In the data rows, the value 128 means zero.
Here are some rows, each followed by its group. Groups can overlap.
[136 162 141 151 188 138  96 100 146  96  95 116 118 103 157 117  97 131
 103 139 102  96 117 145  75  82  99 119 141 165 112  99 121 118 108 184
 181 201 107 170 108 121 106 103 153 152  89 122] B
[110 107 123 124 105 142 129 118 105 142 131 119 142 132  92 133 105 132
 153 112 144 153 147 106 130 152 125 119  96  97 115 139 127 131 136 110
 104 120 137 123 142 111 127 159 122 122 122 103] K
[128 125 150 106 108 126 112 109 115 111 101 104 136 136 117 150  92 133
 127 133 131 125 118 127  99 130  96 158  84 129 122 126 120 111 138 110
 112 127 143 150 131 106 109 151 130 147 162 103] N
[112 150 149  96 188 115  90  98 145 110 104  96 120  79 145 130  95 132
 101 163 139 127 120 148  77  91  99  99 141 167  99 104 123 122 138 167
 182 188 102 138 136 118 129 101 169 134  85 122] B
[112  97  96 163 108 118 134 150 100 117 148 126 152 145 122 103 124 124
 124 114 133 141 110  98 153 162 162 133 119 101 121 139 110 128 112 123
 109 115 114 133 131 140 126 154 131 113 124 128] O
[115 115 151 124 119 139 106 116 106 126 111 101 141 144 119 157  99 148
 117 126 152 118 103 117 103 145  90 133  77 123 133 116 129 110 136 108
 107 114 147 163 108  96 121 141 143 138 169 115] N
[109  93 120 151 109 128 144 132  98 140 140 132 156 150 117 118 121 109
 151 116 159 150 126 112 132 158 158 125 110  92  92 143 117 145 120 123
 104 105 127  98 159 114 133 151 124 106 126 114] I
[112 103 106 142 114 112 131 133 103 139 151 127 150 157 110 112 123 106
 148 101 142 162 125 111 171 136 161 110 120 105 111 132 110 136 118 111
 125 107 117 100 143 108 126 142 117 108 118 116] I
[113 106 121 139 110 143 116 111 113 149 143 129 145 152 107 134 108 116
 143 124 143 133 127 104 140 156 118  94  91  93 128 144 117 162 111 116
 116 106 130 119 139 109 127 173 108 126 129  98] K
[109 100 101 154 117 114 132 142 102 123 146 114 154 137 118  90 145 123
 156 118 134 140 125  98 160 143 158 114 122  96 110 147 104 121 105 119
 116 119 126 124 146 114 121 136 139 100 116 137] P
[116 102  95 148 115 114 140 146 106 122 149 126 146 141 112  98 142 122
 168 107 170 112 118 108 168 148 169 128 125 105 110 127  98 123 117 115
 106 108 107 126 156 139 120 139 121 112 104 136] P
[103 111 130 135 103 133 117 107  88 137 139 119 139 136 114 133  94 113
 133 132 130 140 129  92 137 141 121 111 100 102 132 138 122 138 127 108
 111 116 129 122 151  92 104 163 119 127 150 108] K
[209 202  86  94 145 180 186 183 151 183  40 221  57 118 212 106 221 151
  86 168  89 123 161 130 157 140 122  97 161 169 198 148 215 153  95 158
 191 124 117 110  48 225 161 136  94 193 124 196] M
[137 140 186 133 120 105 123 109 188  89 135 111 138 165  98 198  96 124
  89 139 120  71 148 198  71 131  85 195 171 133 148  96 107 101 176 111
 108 130 201 149 106 103 101  83 146 129 180 118] G
[106 104  93 155 111 146 123 142 114 104 158 121 150 143 138  94 143 137
 160 127 149 139 124 103 155 133 172 110 114 112 108 142 110 136 111 115
  99 129  93 131 159 135 126 152 124  97 104 131] P
[118 100 100 160 115 122 133 138  95 131 137 126 154 137 105 100 141 122
 160  99 140 155 106 105 156 151 166 128 131 105 110 159 104 127  89 117
 119 126 117 133 154 129 128 169 135 100  91 128] P
[106 112 102 141 130 115 129 132 104 139 151 120 152 136 134 102 142 126
 155 128 150 149 123  95 160 130 174 126 123 111 118 144 114 134 107 126
 118 109 119 134 146 146 107 155 133  98  94 138] P
[120 105 120 132 114 132 126 119 101 122 124 114 151 134 111 134 106 121
 137 120 130 163 133 109 155 143 140 110  82 105 136 133 117 138 127 105
 112 112 124 135 140 102 112 160 119 112 142 102] K
[143 190 172 107 219  96  92 108 150 101  82 101  75  58 207 128 144 137
 146 153  76 100 122 148 100  35 141 127 150 207 112 107 150 116 143 235
 200 213  92 176 115 141 126  38 156 184  99 176] B
[113  96  98 143 111 117 126 157  95 128 149 124 149 151 126  98 149 129
 161 115 144 126 125 109 140 147 165 132 123 106 114 144 102 138 111 123
 108 114 103 124 157 133 125 137 130 108 101 149] P
[108 109  94 138 115 138 124 162  86 124 156 133 145 143 121  94 153 143
 158 113 155 129 109 106 154 145 175 133 120 107 103 144 110 123 112 122
  98 106 110 126 159 146 115 134 136 113  93 155] P
[114 107  94 144 116 105 133 152 107 109 161 111 152 128 120 105 146 129
 141 111 151 154 114 107 154 135 167 135 120 111 116 153 103 130 113 117
 110 113 105 118 151 131 122 138 140 102  80 131] P
[132 128 164 121 112 121 132 109 152  95 136 126 141 137 114 171  97 126
 108 146 119 112 128 146  95 140  89 161 109 128 138  99 112  90 159 107
  97 107 173 160 118  87 123 109 138 134 174  95] N
[106 101 102 151 114 135 144 144  94 131 148 126 154 133 121 101 143 118
 154 113 163 148 119 114 167 153 177 132 148 106 113 150 109 136 112 117
 118 111 117 117 171 134 113 139 124 103 102 131] P
[223 175  87  98 135 227 205 179 181 221  52 241  47 113 187 107 218 158
  93 128  42 105 158 133 151 150 117  75 159 170 207 162 230 226  90 160
 193 111 111  91  31 192 168 155  84 174 126 176] M
[129 103 111 143 115 112 125 148 101 131 153 129 149 135 115 109 137 120
 166 107 150 122 102 110 157 155 172 131 120  95 112 141 104 130 130 121
  97 101 114 127 151 126 121 153 114  99 100 138] O
[228 200  98  84 136 216 184 184 162 204  31 235  43 108 207 106 210 162
 100 152  76 121 142 129 152 149 117  75 157 171 218 180 232 176 103 158
 200 124  93 101  23 204 174 143  76 203 125 186] M
[108 102 108 142 127 125 137 138  96 121 149 113 148 157 117  99 139 128
 153 118 150 143 126  93 171 147 167 126 135 109 120 138  98 115 106 122
 111 106 113 112 143 144 124 148 135  89  91 135] P
[119  98 101 160 107 106 134 126 114 138 171 133 148 141 110 117 134 106
 156 116 153 143 108 107 155 145 166 124 113 102  95 136 113 136 114 113
 128 113 108 120 148 116 134 153 109  98 125 119] O
[116 110 134 120 112 139 120 118 114 141 135 104 139 132 121 136 105 131
 137 116 136 132 114 106 117 145 111 127  88 115 114 139 116 135 138 119
 102 128 153 129 135 104 104 159 127 134 140 104] K
[123 155 169 133 105 108 130 108 187  84 161 111 119 156 101 195 107 119
 100 149  90  85 149 201  76 111  90 208 174 153 152  74 118 105 159 105
 123 111 169 136  83  98 115  92 127 137 170 129] G
[199 172  92  79 138 178 178 171 141 196  61 212  67 107 208 102 204 156
  94 153  53 135 132 124 147 131 120 106 147 174 204 144 209 167 104 147
 165 109 104 104  56 211 190 139  71 183 108 190] M
[111 108  99 153 123 132 129 149 101 136 150 127 145 140 131  98 147 138
 156 113 145 140 113  97 176 156 168 135 122 101 112 145  99 129 117 118
 109 107 116 108 160 146 131 144 127 106 106 130] P
[116 125 159 119 113 121 128 113 138 120 120 103 135 145  96 170 101 146
 100 136 130 115 106 148 102 128  91 167  95 119 134 117 118 106 153 106
 115 131 167 155 116  96 134 112 127 125 165 112] N
[131 129 157 119 118 117 126 112 140 101 127 109 136 159 118 171 101 135
 105 140 126 103 129 148  98 132  93 165 111 129 145 112 109  92 148 111
 109 115 160 144 122  88 115 105 148 126 192 126] N
[151 136 167 123 112 116 111  99 145 117 124 111 133 151 107 187  99 125
 112 133 121 106 144 150  82 131  85 165 118 131 147 110 114  89 164 115
 118 123 158 156 122 103 122 108 137 134 181 109] N
[125 109 115 145 125 129 136 146  92 154 141 129 147 142 112 104 124 121
 145 106 132 154 112 106 138 132 160 120 119  94 107 152 117 135 116 107
 115 106 132 114 165 123 132 167 107 110 115 120] I
[143 148 179 129 113  95 113 110 195  75 160 113 125 148 103 208 115 122
  81 144 102  89 161 211  68 118  93 212 191 149 141  90 116 118 173 105
 129 124 187 154  91 100 125  84 136 149 197 116] G
[122 114  97 155 135 126 127 153 122 109 165 113 147 124 123  91 150 128
 159 128 149 124 120  95 163 143 179 128 120 118  98 149 102 126 123 116
 122 120 120 105 148 131 113 129 139 110  96 130] P
[105 188 197  58 209 126  98  95 173 138  82 108  92  53 146 154 106 142
  88 152 122 111 125 174  77  63  97  88 146 201 105  84 152 148 154 182
 188 224  98 170 127 116 122 101 157 155  98 122] B
[126 135 163 113 102 127 114 113 148 107 133 103 135 155 111 173  99 130
 122 146 120 121 135 163  99 125  93 168 114 130 138 122 116  92 161 107
 127 115 145 152 109  97 117 114 137 143 185 105] N
[107 106  87 141 119 118 138 152  98 124 171 122 153 140 103  87 141 126
 165 119 138 137 115  90 173 151 176 133 128  96  95 135 110 117 107 126
 119 108 112 120 171 136 123 156 142  94 100 135] P
[104  90 106 141 116 126 138 129  92 153 138 132 150 144  96 120 116 123
 151 107 148 147 119 108 139 151 153 117 117 107 116 126 117 141 123 110
 125 100 123 110 143 131 124 155 122 106 122 123] I
[114  94 106 147 123 126 133 133 100 111 155 113 154 131 106  94 150 120
 149 101 148 132 126 113 164 148 165 129 130 112 106 144 103 121 125 116
 125 110 102 120 158 133 109 139 130  80  98 130] O
[126 184 161  83 201 101  90 119 135 102  98 103  68  67 187 119 131 133
 124 129  71 110 116 159 113  51 129 142 131 207  96  95 150 116 134 207
 202 199 117 180 117 141 138  41 153 170  98 164] B
[116 121 132  97 104 129 116 111 119 121 112 111 140 139 109 152 103 137
 119 139 135 122 120 125 122 139  91 120  80 116 139 112 117 111 148 103
 109 120 138 131 130 105 105 154 132 141 156 102] N
[132 140 182 142 110 110 121 104 203  72 162 112 133 148 102 209  94 111
  89 155 111  80 155 221  89 118  92 200 194 145 150  91 109  91 171 101
 119 121 182 161 105 109 120  84 126 145 198 128] G
[141 142 178 130 119 111 104 107 162  83 141 113 142 145  91 197  97 130
 104 147 129  91 147 200  76 124  96 194 147 132 139 110 110 103 149 114
 112 119 169 137 110 108 128 100 137 131 198 111] G
[105 108 128 134 116 128 109 130 101 144 132 118 141 131 110 132 103 120
 140 116 144 151 114 106 142 153 114 128  86 109 103 139 120 132 149 109
 115 106 141 126 151 106 123 149 124 123 136 109] K
[225 214  95  84 140 185 172 174 149 210  33 226  50 105 202 109 217 171
  93 146  70 105 127 125 148 143 114 104 144 168 199 170 221 150 108 160
 174 121 116 100  55 228 160 133  81 199 120 221] M
[117 113 142 143 107 126 118 122 103 150 112 117 131 136 103 140  90 125
 126 122 138 144 123 111 126 135 109 136  71 112 127 119 122 125 128 109
 113 114 137 132 131 101 126 156 133 131 139 106] N
[162 152 102  83 120 100 116 112 155 146 119 114  72  38 149 111 138 153
  97 132  99 128 148 126  98  78  85 104 164 171 138 113 167 133 121 130
 134 114 103 131 157 138 141  81 150 144 124 124] M
[108  96 122 150 112 137 128 126 119 146 145 117 145 130 107 133 107 115
 148 116 145 148 124 105 138 141 134 122  99 110 123 138 125 143 120 103
 123 116 128 117 151 122 119 168 110 114 127 110] K
[207 176  97  87 126 210 209 178 169 220  92 253  48  88 188 105 217 164
  77 109  71 132 165 129 160 145 110  38 186 161 199 175 218 223 121 157
 166 120 114  85  44 210 187 166  85 153 128 170] M
[107 102 121 132 116 138 127 105 100 153 133 128 142 123 101 133 102 107
 136 122 129 165 121 102 150 145 122 116  77 108 130 135 132 135 133 110
 116 115 139 133 144 113 127 155 125 105 137 118] K
[136 141 155 146 116 103 138  96 191  90 146 124 127 164 110 177 110 115
  90 123 112  65 127 192  72 109  95 205 199 145 133  80 113 115 151 114
 109 122 152 149 101 110 123  92 127 147 163 115] G
[ 99  94 109 147 115 132 122 137 108 141 144 138 144 139 105 110 128 111
 148  92 155 149 121 107 164 151 158 125 117  88 107 137 113 139 114 107
 101 104 130 114 155 132 122 151 105 108 122 121] I
[107 103 109 144 124 120 118 145  99 127 172 116 152 124 125 100 149 131
 161 122 156 150 130 109 161 148 176 127 112 106 111 126 114 132 109 118
 110 125 110 130 154 125 118 134 122 104 100 131] P
[104 103 103 147 117 131 141 141  96 138 153 126 151 148 112 103 141 132
 142 120 156 146 128 108 156 151 165 122 122 108 104 136 123 131 120 116
 130 114 113 112 166 112 125 146 125 102  97 123] O
[115 110  96 135 124 121 136 146 120 138 156 126 153 145 129  93 147 127
 161 103 147 120 134 111 156 144 170 134 136 114 107 149 112 117 101 119
 105 117 105 112 159 135 115 131 133 113 107 141] P
[126 187 164 120 227 104  95  97 153  97  64 109  83  72 205 123 127 148
 123 165  84  74 114 145 106  20 132 143 161 199 114 101 139 103 147 233
 214 225 111 164  99 160 133  37 172 186  87 164] B
[234 176  89  97 132 235 197 191 152 213  60 246  46 106 196 104 209 170
  84 128  74 121 157 113 152 139 109  76 159 152 197 164 236 203  95 153
 191 108 114 112  19 209 172 149  72 186 125 181] M
[112  99 110 160 125 135 142 142  92 136 171 137 156 149 105 111 143 119
 144 123 158 140 138 106 157 156 160 109 122 100 126 134 117 140 126 113
 122 115 126 106 148 134 109 153 132  93 107 129] O
[159 158 109 104 120 124 158 137 164 160 125 165  58  21 124 101 160 146
  82 134  91 148 163 122 107  90  98  90 196 174 146 131 179 149 106 142
 145 112 112  98 144 146 139  88 123 133 121 125] M
[115  99 110 163 118 137 145 137  92 120 155 138 154 139 113 107 130 130
 154 119 156 157 108 104 167 147 159 132 126 101 104 143 114 136 117 114
 110 112 102 107 150 116 116 158 123 103 107 126] I
[120 101  98 157 121 125 146 145 108 111 163 124 143 147 133  98 145 121
 157 131 156 136 118 105 165 146 170 124 135 103 107 146 102 126 119 116
 106 114 116 123 150 130 124 139 125 107  95 130] P
[111  94 113 126 119 144 119 123 128 146 129 122 136 140 102 134  95 128
 145 124 131 153 134 108 132 138 121 102  77 102 134 144 128 127 127 109
 120 113 140 111 146 110 121 142  99 129 139 107] K
[118 104  92 160 118 115 134 151 106 128 161 133 164 136 125  96 154 121
 151 115 156 138 124 112 149 161 169 127 106 107 110 140 112 131 113 119
 100 108 111 107 163 132 129 129 132  86  86 139] P
[102 106 130 126 117 150 137 127 102 135 134 122 137 128 105 136 103 118
 135 113 130 149 117  91 124 145 120 120  85 110 124 126 127 155 125 107
 112 112 119 125 157 107 134 151 118 128 142  99] K
[109 100 106 144 113 124 125 132 102 147 142 124 154 146 122 109 123 136
 154 106 145 140 130 101 150 145 148 119 124 102 132 157 104 121 118 117
 112 115 124 104 169 115 122 157 122 109 118 116] I
[125 135 140  94 156 111 111 101 158 104 110 120 125 113 124 110 104 136
  85 124  94 138 127 139  85 108  92 120 139 144 101  87 127 139 118 133
 156 146 116 150 123 109 127 107 150 126  99 104] B
[118 114 135 129 112 143 118 109 102 129 136 124 137 145 103 137 104 130
 131 132 122 148 131 106 134 148 117 120  84 108 122 137 126 118 138 108
 118 111 133 125 140 104 129 148 130 117 142 103] K
[126 117 153 112 106 141 106 103 113 126 124 114 136 139 111 154 104 130
 132 137 145 125 128 120 116 141  97 136  87 125 125 125 129 113 141 112
 107 112 164 132 129 107 121 136 148 139 153 104] N
[116 110  97 151 124 110 139 155  98 122 137 121 152 143 123  95 145 118
 148  96 151 142 110 109 158 138 172 119 132 109 108 151 102 132 119 120
 111 108 114 118 148 143 141 135 121 100 109 138] P
[150 141 197 161 115 103 126 108 187  71 151 111 128 162 113 205 103 118
  82 151 110  80 156 225  86 107  92 195 189 152 137  92 115 105 162 113
 102 125 186 160 105 106 118  72 131 119 201 124] G
[161 131 108 110 121 145 185 143 145 181  88 195  88 118 153 111 171 139
  91 127  92 168 165 122 112 139 109  96 136 105 153 144 176 178 105 139
 154 121 113  71 106 187 163 154  89 135 121 138] M
[139 126 168 104 120 116 116 119 138 110 109 101 132 154 107 166 102 147
 103 128 119 111 120 157 107 135  90 161 123 129 140 114 113 101 151 106
 115 115 162 140 123 117 124 105 126 122 181 110] N
[235 178 106  94 130 216 187 178 171 226  53 236  40 109 190 100 205 170
  92 134  65 124 170 126 145 146 114  62 176 167 217 182 234 222  92 167
 185 116 107  92  36 199 176 147  86 166 121 165] M
[116 123 153 117 108 132 130 130  97 146 109 109 131 147 118 141 101 128
 123 140 150 140 130 119 110 132  97 136  78 113 120 156 122 111 124 108
  90 122 157 143 126 107 123 137 125 149 165 114] N
[138 142 127 149 108  96 137 106 169  95 153 141 126 158 110 157 100 114
  93 139 115  84 156 164  80 122  95 186 181 134 136  93 123 105 133 109
 116 114 162 129  92 126 133  85 125 119 141 128] G
[143 139 167 140 119 104 132  82 199  94 151 124 123 162  96 178 102 109
 113 136 104  89 147 199  90 115  94 206 181 139 137  89 114 113 171 117
 111 134 179 135  94 101 122  81 124 145 161 114] G
[116 108 131 133 120 127 119 122 100 154 136 131 147 144 121 132 102 119
 133 121 136 167 127 100 131 146 115 130 101 105 116 132 127 131 116 100
 108 107 140 126 155 118 112 146 122 118 142 104] K
[198 172  94 114 120 176 176 172 157 204 132 208  51  51 160 101 197 148
  83 117 107 132 164 128 121 112 107  51 180 175 195 170 208 208 117 142
 157 119 107  91 108 204 169 138  72 143 112 156] M
[105 103 105 135 116 106 125 154 102 135 147 129 148 154 118  87 142 122
 148 114 141 124 112  99 153 139 175 124 124 105 105 132 112 107 110 122
 100 111 129 121 151 129 118 131 130 100 105 133] P
[122 102 138 116 105 146 128 132 117 142 124 108 142 145  94 134 100 123
 140 128 136 150 118 102 139 139 114 117  91 105 112 143 114 130 152 112
 123 126 138 121 151 102 100 151 125 125 149 121] K
[138 141 189 130 113 108 125 100 179  94 163 111 141 170 108 198 110 116
  94 153 108  86 155 195  82 112  89 173 164 139 137  96 113  91 169 114
 104 124 181 169 100  93 134  81 116 134 199 111] G
[ 95 112  93 150 114 116 134 144 116 133 156 125 151 142 114 101 143 129
 147 112 140 128 135 104 152 155 160 117 112 101 111 130 105 130 105 113
 119 122 118 120 147 147 127 150 134 110 100 133] P
[127 160 129  96 175  99 103  92 139  96 102 126 109  89 155 109 117 120
 104 131  91 125 126 138  97  62 106 126 123 167 124  97 152 125 120 180
 164 171 119 150 117 103 128  76 170 177  95 131] B
[115 103 113 121 109 131 132 116 100 137 126 121 143 137  96 122 104 126
 136 115 133 146 113 104 140 148 127 101  85 111 111 142 123 143 125 110
 109 115 137 138 141 120 118 159 106 122 148 102] K
[118 107  92 138 110 119 136 148 104 118 163 119 149 137 108 100 148 136
 164 107 164 130 117 111 151 154 168 132 121 115 122 146 102 124  98 119
  93 111 111 117 158 134 116 132 126  96 101 131] P
Which 3 other groups have their centres nearest to the centre of group G, nearest first?
N K B
Group K spreads out most along one direction. Which 3 other groups' directions of most spread are closest to that one, closest first?
G N B
Which 5 groups are nearest to each row below, nearest first, going by the distance to the group's nearest row?
[140 157 138  85 185 105 109  86 154  91 114 110 121 106 156 116 103 119
 106 138 110 136 114 154  86  81  99 139 134 157 100  89 117 115 131 177
 177 181 108 146 126 125 131 103 160 135 103 121] >> B M N G K
[114 126 157 117 114 136 128 117 117 126 123 111 139 128  99 152 100 122
 110 138 141 141 118 118 118 121 103 134  87 122 134 119 120 116 143 107
 108 111 158 158 142 110 114 138 139 127 162 100] >> N K I O B
[133 154 140  79 174 112 104 102 140 105 101 123 111 106 149 116 120 129
 103 140  81 128 113 150  83  85  99 127 108 174 123  92 141 128 133 170
 174 164 101 152 113 120 134  87 165 163 100 121] >> B M N K G
[129 140 173 123 113 109 125 121 178  95 127 105 142 176 106 195 103 132
 108 124 127 104 153 175  75 109  86 162 143 139 133  90 121 101 155 106
 106 124 167 146 122 110 134  95 151 124 181 110] >> G N B K I
[120  97  96 145 125 121 123 142  96 118 147 132 153 139 117 102 135 127
 147 117 160 144 119  98 152 141 160 108 105  94  97 142 106 126 115 103
 108 117 104 116 160 128 114 155 125 107  97 131] >> I O P K N
[108 192 208  67 218 129  91 100 182 125  77 126  96  45 150 170  86 133
 120 156 109 116 123 174  59  56  89  71 146 185 111  90 145 134 171 191
 201 219  99 147 106 110 126  95 166 156 105 106] >> B M N G K
[141 174 165 116 203  95  83 102 133  87  80 102 104  73 174 120 116 134
 104 139 115  83 117 146  67  56 112 138 131 190 118 102 120  84 120 194
 174 191 113 191  97 133 129  73 156 151  94 138] >> B M N G K
Which 3 other groups have their centres nearest to the centre of group K, nearest first?
I O N
Which 4 groups are nearest to each row below, nearest first, going by the distance to the centre of the group?
[103 103 108 154 118 134 124 133 112 135 144 117 146 142 111 108 129 114
 148 103 154 145 112 112 142 152 160 122 128 100  99 157 114 149 126 118
 112 107 112 120 151 136 126 157 127 105 108 131] >> I O P K
Which 4 groups are nearest to each row below, nearest first, going by the average distance to the group's rows?
[114 117 130 137 112 126 126 123 108 144 131 118 137 141 103 137 107 120
 136 122 129 150 129 101 115 157 115 133 100 104 120 135 130 124 118 109
 107 130 128 125 155 104 117 148 115 125 138 120] >> K I O N
[119 107 134 122 111 141 118 124  98 140 118 119 145 139 105 132  92 131
 137 136 135 143 119 106 125 145 115 133  81 100 128 135 123 124 146 111
 104 125 122 127 149 117 127 152 133 124 134 107] >> K I N O
[143 134 164 113 116 111 119 125 149 107 131 107 142 158  93 179  97 137
 125 146 131 106 130 165  87 133  99 153 119 124 125 112 117  82 157 107
 115 119 158 139 113 101 116 120 135 134 188 112] >> N G K I
Which 4 groups are nearest to each row below, nearest first, going by the distance to the group's nearest row?
[116 113 152 121 102 124 120  98 130 130 121 112 132 147 104 173  92 137
 112 137 147 106 124 137 106 117  85 141 103 133 145 117 115 121 142 110
 121 123 144 142 113 113 126 145 139 157 164 109] >> N K G B
[ 99 106 136 127 113 127 121 108  91 134 116 109 134 145  92 137 102 134
 130 118 131 134 132 121 133 131 118 125  88 105 126 127 120 132 123 104
 112 120 129 138 135 100 115 146 122 136 152 116] >> N K I O
[ 99  98 113 143 109 129 135 128 108 130 154 127 154 141 134 111 128 114
 150 111 149 163 119 105 144 159 149 120 119  98 117 145 115 143 128 111
 106 115 120 121 153 114 127 161 109 107 108 109] >> I O K P
[125 156 178  69 197 113 101 103 166 119  87 111 112  78 148 128  96 129
 102 160 122 124 123 171  75  78 101 104 128 163 101  89 125 133 155 177
 185 216 122 137 132 115 126 101 166 140 101  87] >> B M N K
[130 124 154 116 106 120 119 110 118 134 105 103 140 148 118 157 106 140
 119 135 129 133 111 121 105 127  97 155  83 118 137 113 119 116 156 108
 113 118 141 141 121 104 120 131 116 124 178 108] >> N K G I
[140 195 171 100 238 113 104 105 149 115  54 111  79  65 191 122 131 139
 151 146 102  93 121 144 107  22 122 110 158 186 117 101 160 112 128 231
 209 238 104 167 107 122 131  45 170 159  95 147] >> B M N G
[132 179 149  87 202 109 115 116 131  92 112 113  77  71 187 117 128 146
 122 127  68 108 130 130 115  40 136 127 138 194 130 109 155 125 130 206
 192 192 107 164 124 144 138  63 171 165 111 165] >> B M N G
Which 5 groups are nearest to each row below, nearest first, going by the average distance to the group's rows?
[128 123 157 109 115 122 106 111 119 104 111 105 126 146  97 156  91 124
 110 146 141 113 122 116 109 126  83 141  89 122 149 119 110 112 145 109
 104 122 164 140 122 103 122 135 139 145 156 111] >> N K I G O
Which 3 other groups have their centres nearest to the centre of group N, nearest first?
K G I
Which 3 other groups have their centres nearest to the centre of group B, nearest first?
N G K
Which 5 groups are nearest to each row below, nearest first, going by the distance to the centre of the group?
[106 119 143 118 108 120 113 109 119 134 105 105 135 135 120 147 103 116
 116 125 120 148 121 110 130 131 100 129  84 123 135 136 117 116 145 111
 108 117 132 154 125 113 134 146 111 147 144 122] >> N K I O P
[105 117 139 125 108 128 106 119 112 136 125  99 138 130 103 147  88 123
 116 140 121 135 121 118 132 133 101 138  84 109 135 115 127 119 131 105
 108 119 135 137 147 111 121 141 121 129 156 109] >> K N I O P
[143 134 173 126 115 115 119 107 149  94 138 110 136 161 108 183 104 129
 103 146 120  93 125 166  72 121  88 167 136 138 152 107 115  95 166 105
 109 115 163 138 129 113 126 118 127 146 189 123] >> G N K I O
[141 152 183 144 115 136 113 101 179  78 128 111 140 161 111 201  94 122
 100 136 107  95 134 204  77 120  88 194 157 140 141  82 103 105 160 113
 108 116 181 145  94  99 124  94 118 132 190 114] >> G N K B I
[116 100 115 154 126 125 114 132 105 138 163 124 146 134 118 101 125 121
 151 112 148 129 113 103 158 146 168 105 112 108 121 145 102 134 108 120
 114 118 116 125 152 124 128 151 140 118  84 120] >> O P I K N
[112  90 106 147 118 120 138 127  99 130 162 123 147 141 125 100 139 130
 157 119 144 146 128 107 170 145 169 128 115  98 104 142  98 125 118 111
 123 117 114 108 161 125 118 134 128 110 103 119] >> O P I K N
